50 stands for zero in the data rows.
Some points, one per row:
array([52, 71, 72, 78, 25, 45, 77, 80])
array([71, 38,  0, 82, 55, 57, 35, 33])
array([45, 57, 49, 52, 46, 63, 74,  1])
array([53, 72, 76, 37, 22, 45, 73, 41])
array([61, 44, 55, 70, 51, 53, 69, 64])
array([65, 39, 60, 68, 52, 50, 66, 71])
array([64, 47, 21, 67, 63, 54, 33, 68])
array([45, 45, 65, 43, 57, 50, 67, 26])
array([50, 72, 83, 63, 27, 44, 72, 88])
array([62, 53, 11, 77, 52, 57, 38, 51])
Here are 19 more points, each followed by its number:
array([62, 31, 16, 77, 53, 51, 30, 64]) 0
array([51, 35, 65, 35, 67, 51, 59, 76]) 1
array([35, 63, 52, 49, 47, 33, 27, 31]) 2
array([71, 78, 61, 43, 12, 46, 43, 81]) 3
array([40, 63, 93, 40, 28, 44, 67, 58]) 4
array([52, 55, 32, 62, 47, 49, 32, 65]) 5
array([55, 20, 19, 49, 46, 61, 10, 51]) 6
array([73, 33, 48, 71, 58, 48, 65, 67]) 7
array([49, 46, 53, 56, 54, 48, 73,  9]) 8
array([51, 44, 40, 46, 63, 51, 22, 79]) 9
array([32, 75, 50, 35, 38, 46, 40, 25]) 10
array([32, 26, 62, 22, 64, 58, 54, 33]) 11
array([46, 50, 75, 27, 49, 44, 72, 46]) 12
array([43, 55, 38, 54, 38, 41, 16, 16]) 13
array([39, 65, 37, 40, 43, 48, 33, 23]) 14
array([67, 58, 41, 99, 29, 50, 75, 51]) 15
array([52, 66, 79, 63, 33, 46, 72, 87]) 16
array([47, 43, 35, 41, 59, 50, 31, 24]) 17
array([51, 32, 56, 36, 61, 49, 64, 32]) 18
Which two of these numbered points are nearest to each point below, ignoring the 3 directions in which the first points spread most? Their numbers follow each, nearest first.
array([54, 35, 34, 42, 70, 50, 18, 78]) > 9 14
array([67,  5, 43, 47, 91, 54, 57, 59]) > 18 12
array([39, 54, 61,  1, 99, 63, 77, 39]) > 1 12
array([72, 16, 24, 73, 74, 57, 62, 38]) > 7 8
array([36, 74, 51, 37, 33, 45, 31, 43]) > 10 9
array([68, 57, 37, 99, 31, 52, 78, 46]) > 15 7
array([50, 38, 44, 40, 68, 48, 25, 77]) > 9 10
array([51, 32, 68, 34, 72, 52, 65, 80]) > 1 12
array([45, 55, 47, 41, 51, 46, 28, 80]) > 9 10
array([38, 72, 58, 61, 12, 42, 35, 29]) > 13 4
